Here are some points, one per row:
[ -1 -34   3  16   8 -27  31  -2 -28   0   8  -3  -3  17 -21 -12  56  11 -20  -4 -12  -4   7 -36 -43 -38  -3  12  14  18  39 -15]
[ 18  18  12  -1  -7 -24  17  13  30  31 -22  38  -1 -12  16   8 -25 -33  37 -28 -48 -13  20  28  26  14   6 -20 -38  18 -22   4]
[ 16 -24 -14 -19  -8  60  12 -15  -9 -33   0 -50  36   6 -15   1   8  13 -46  24  -1 -29  28 -44 -70 -34 -31  26  37 -15   4 -16]
[-19  31  35 -12  36 -30   6 -41  37  40  36  10  23  22  -6  17 -56 -15  26  17  15 -41  12  29  18  13  -5  22  17 -11   6  -5]
[-20   6  17  11  33  -7  -2  14  40  -7  -1 -10  19  12 -10  19  15  21  10  19  12  -6   0 -18  20 -12   9  -9  24   6  19 -31]
[ 11  30  -2 -31  27 -72  26  35  -4   7  -5  59   5  16   4  16  32 -37  59 -11 -55 -11  17  30 -16  -3  33 -33 -37  46   7  18]
[-26  19 -40   6 -80 -25  32  24 -37 -15  -6  55 -21   2  30  -8  52 -50  16 -13 -52  56   5   4 -20  12  33  23 -25  -9  16  23]
[ 40   3  -5 -11  12  -6  34  26  18  13 -22   0  24  -7  -3   0  -1  -6  10  -1 -34 -33   5 -15 -24 -20   9  22   7  12  -2 -18]
[-56   9  20  38 -18  65   3   0  74 -19   6 -77 -13  11 -13  31 -62 -17 -31  18  42  52 -43  -6  65   2   6  42  10 -28   7 -60]
[ -5   6 -39 -15  39  10 -25  -3 -39 -16   0  10  22 -11 -33  -6  17   3  14   4   3  29   4 -23 -28  -8 -36   5  -2  13 -10 -20]
[-23  24 -11   4  33  15 -22  31   8 -32 -35  30 -29 -40   2  22   0  12 -24 -11 -11  44 -15  54  50 -11  24 -56   1  15 -19  -3]
[ -4  36  30   5  14  19   0  28  63   2  -4   0   6  -5   2  46 -32 -18  24 -24 -40   2 -10   4  49  -3  -1 -30  27  -8 -33 -33]
[ 11  12  56 -27   7 -60 -11 -71  21  36  38  -3  27  41  15  11 -35  31   2  43  39 -79  25  21  -5  -8 -15  30  26  -1  10  66]
[-22  -3 -14  19   1  -5   1 -10 -30 -46   8   8  15  12   4  11  67  -1  -7 -13 -23 -10  17 -33 -46 -32  -1  19  42  -9   1 -28]
[ -1  26   3   3   6  29   3   5  24 -20   0  -5   5  -9   4   2  -3   2   6 -37 -27   7  -2   0   2   7  13  -2  34  -2  -6 -13]
[ -9  11  -1 -21  41 -39   3  40  22 -19 -30  -5 -10 -14   5  13 -12   6   7   9 -16  -6   8  44  22 -36  12 -39   9  -5   3 -48]
[ 30 -31  -9 -21 -28  14  -6  21   0  -1  -6 -52   7 -13  -4 -14 -13  12 -11   0  15 -24  -5 -18 -24 -32 -13   5  10   0 -13 -10]
[  1   2 -21 -40 -52 -34  39  55 -16  -2   9  31  -3 -27  15 -23  22 -38  26  -8 -42  14   6  -2 -41 -13  11  -3 -52   8  -3  26]
[-33 -17   3  13  45 -24  15 -12 -14  14  13  -5 -15   3   4  -1  -4  10 -23  13  39  -6 -32   5  12   9  -6  -2   6   6  32  -1]
[  9  -7  -6   6   5   1  -9  20  30  23  28 -31   8  29 -32 -15 -11 -17  -6 -20  -1 -11  -1 -26  -5 -29  -2  13  31  -8  -6 -14]
[ 19   2  -3 -14  -1   6  10  26  -1  -4 -17  20 -10  -9 -15  -1  -9 -16  16 -14 -18  39 -17 -10  -6 -13  17  11 -27  12  -1  26]
[ 14 -31 -12  -2 -35  45 -30  -2  -4  11  -1 -60   1  -8 -14 -32 -15  44 -48  31  52   1 -18 -35 -36 -11 -10  19  -6   2 -11  -9]
[ 16  -1 -31 -15 -24  48 -23 -13 -16  -3 -42  39 -15 -16  36  -2 -14   8 -35  -3  -9   7 -10  39  -3  41   8 -21  -8  14 -24  18]
[ 16   8 -44 -19 -42  13   3   4 -60  -2 -29   7 -12 -23  30 -26   5 -28  -9  -9 -26  15   4 -13 -23  21  -1  -1 -30 -17   6  15]
[  7  -3   2  32  18 -11  38  10  -1   1   5   6 -24  -8  43  19  -3 -62  11 -13 -12  21  -5   7  15  21  -1   1 -25  -2  10  29]
[-35  -2  19  28  40 -11 -22 -14   6   1  12  15  -7  19 -17   8  29   0   4  20  39  28   9  20  27   3 -13   1  18  15  42 -20]
[-18  -5  24   8  17  36  -2  -3  49  21  23 -66  25  22   4  17 -65   6   9 -20  19 -15  -7   2   8  18 -30  -9  54 -19 -11 -48]
[ 27  -2  24 -18  18  15   0  10 -32   7 -27  48 -21 -44  -9  17 -18   3  13  27 -23  46  -1  38  22  32  12 -41 -66  30  -9  34]
[  4   6  50  -9  43  -3   3 -58  20  32  24  -9  31  32 -23   3 -22  36 -22  34  57 -58   9   3   6  -1  -2  23  19  13  10  25]
[-10   7   2  39  27   1 -14  -3  28 -14  17  -5  -2  17 -28  20  27  -5   6 -32  21 -10 -20 -56  -3  -4 -10 -11  45  -8 -12 -54]
[ 19   7   1  10   3 -20  16 -18 -37   7  34  54   7  18   4 -19  42 -14  18 -45 -55 -43  16 -15 -10  24  -8 -37  22  -6   1  29]
[ 18 -33  -3  23 -18  10  45 -40  14   2  51  -5  33  32 -49 -17  11 -33  35   2 -18 -16  19 -84  -8 -54   0  41  28  -2  34 -22]
[ 24 -32  -7 -11 -43 -63 -36 -19 -87  11 -10  11 -15  -6  46 -49   6  42 -12 -23  -3 -24   0  24 -22  27  -5 -13 -71  14  -8  49]
[-14 -19 -21   9 -19  12 -28  -6 -46 -12 -29  17 -11 -25   3 -25  13  32 -24   9  18  15  10  19   9  20 -14   1 -30   2  -9   8]
[ 24 -29 -44  -4 -45  42 -42 -35 -77 -34 -33 -13 -28 -42   9 -28  15  53 -58  26  40  10  -6   9 -30  19  -6  -2 -28 -19 -19  27]
[-36  -3  24   7   3   3  11  34  58  29  10 -21 -22  20  25  18 -41 -36  16  -6   4   8 -33  27  55  15  15   3 -31 -12   1  -6]
[  25   -6   -8  -26 -127  -26  -29   -8   -9  -10    0  -36   -4   -1   17  -35  -26   20  -49   12   34  -42    7   14   -7  -50   36   36  -36  -25  -53   71]
[-26 -11  16   7  28  22 -19 -27  -8  22  17 -13   8   2  34  -6   0  26  13 -10  27   9   4  31   9  69 -17 -16  28 -10   2  14]
[-18   3   2  12  14   5  27  35  30 -21   3 -18  -8 -10  -3  10  19 -10  -2  -1 -15  26 -14 -19 -11 -35  -2  12  18 -15  -1 -34]
[  8  56  36 -17  44 -22 -37  28  27   6 -53  66 -26 -34  -1  51 -59  12  34  -3 -12  28 -11  79  75  42  21 -58 -47  10 -33  -2]
[ 22   6 -13 -19   0  -8 -26   3 -24  -6 -18  15 -17 -19   3  -6  -2  29   2  -2   7   1   3  31   8  28  12 -35 -23  -6 -10  32]
[-16  42   4  21  10  -2  28 -21  20  20   7  -4  16  36   1   0  -6 -20  36   2   7   4  15  14  18  28   8  22  -3  -7  22   8]
[ -6 -26 -34  25  -4  15   2   3 -22 -27  10  -7 -11  -2 -11  -8  63   2 -11   7  19  44  -8 -36  -7   5  -3  17  -5   5   3  11]
[ 19 -50  -1  12   1  33 -24 -44 -16   6  29 -39  12  16 -49 -27  35  18  -9  33  43 -25   8 -84 -25 -21 -48  31  62 -19  38 -21]
These points spread out most along one direction. Take the direction at right angles to it along which they spread out most. Then take the direction at right angles to both along which they spread out most. Go by this last direction. Where along it does each point below lie, from 0 to 99? The average is 50, and the first point in the table lies past the average. One standard deviation of the points above along it is 16.
[-22  -3 -14  19   1  -5   1 -10 -30 -46   8   8  15  12   4  11  67  -1  -7 -13 -23 -10  17 -33 -46 -32  -1  19  42  -9   1 -28] ~ 73
[ 27  -2  24 -18  18  15   0  10 -32   7 -27  48 -21 -44  -9  17 -18   3  13  27 -23  46  -1  38  22  32  12 -41 -66  30  -9  34] ~ 40
[ 40   3  -5 -11  12  -6  34  26  18  13 -22   0  24  -7  -3   0  -1  -6  10  -1 -34 -33   5 -15 -24 -20   9  22   7  12  -2 -18] ~ 65
[  1   2 -21 -40 -52 -34  39  55 -16  -2   9  31  -3 -27  15 -23  22 -38  26  -8 -42  14   6  -2 -41 -13  11  -3 -52   8  -3  26] ~ 73
[-14 -19 -21   9 -19  12 -28  -6 -46 -12 -29  17 -11 -25   3 -25  13  32 -24   9  18  15  10  19   9  20 -14   1 -30   2  -9   8] ~ 33
[-26  19 -40   6 -80 -25  32  24 -37 -15  -6  55 -21   2  30  -8  52 -50  16 -13 -52  56   5   4 -20  12  33  23 -25  -9  16  23] ~ 76
[ 19   7   1  10   3 -20  16 -18 -37   7  34  54   7  18   4 -19  42 -14  18 -45 -55 -43  16 -15 -10  24  -8 -37  22  -6   1  29] ~ 74
[ -6 -26 -34  25  -4  15   2   3 -22 -27  10  -7 -11  -2 -11  -8  63   2 -11   7  19  44  -8 -36  -7   5  -3  17  -5   5   3  11] ~ 56
[ 24 -32  -7 -11 -43 -63 -36 -19 -87  11 -10  11 -15  -6  46 -49   6  42 -12 -23  -3 -24   0  24 -22  27  -5 -13 -71  14  -8  49] ~ 35
[-23  24 -11   4  33  15 -22  31   8 -32 -35  30 -29 -40   2  22   0  12 -24 -11 -11  44 -15  54  50 -11  24 -56   1  15 -19  -3] ~ 40
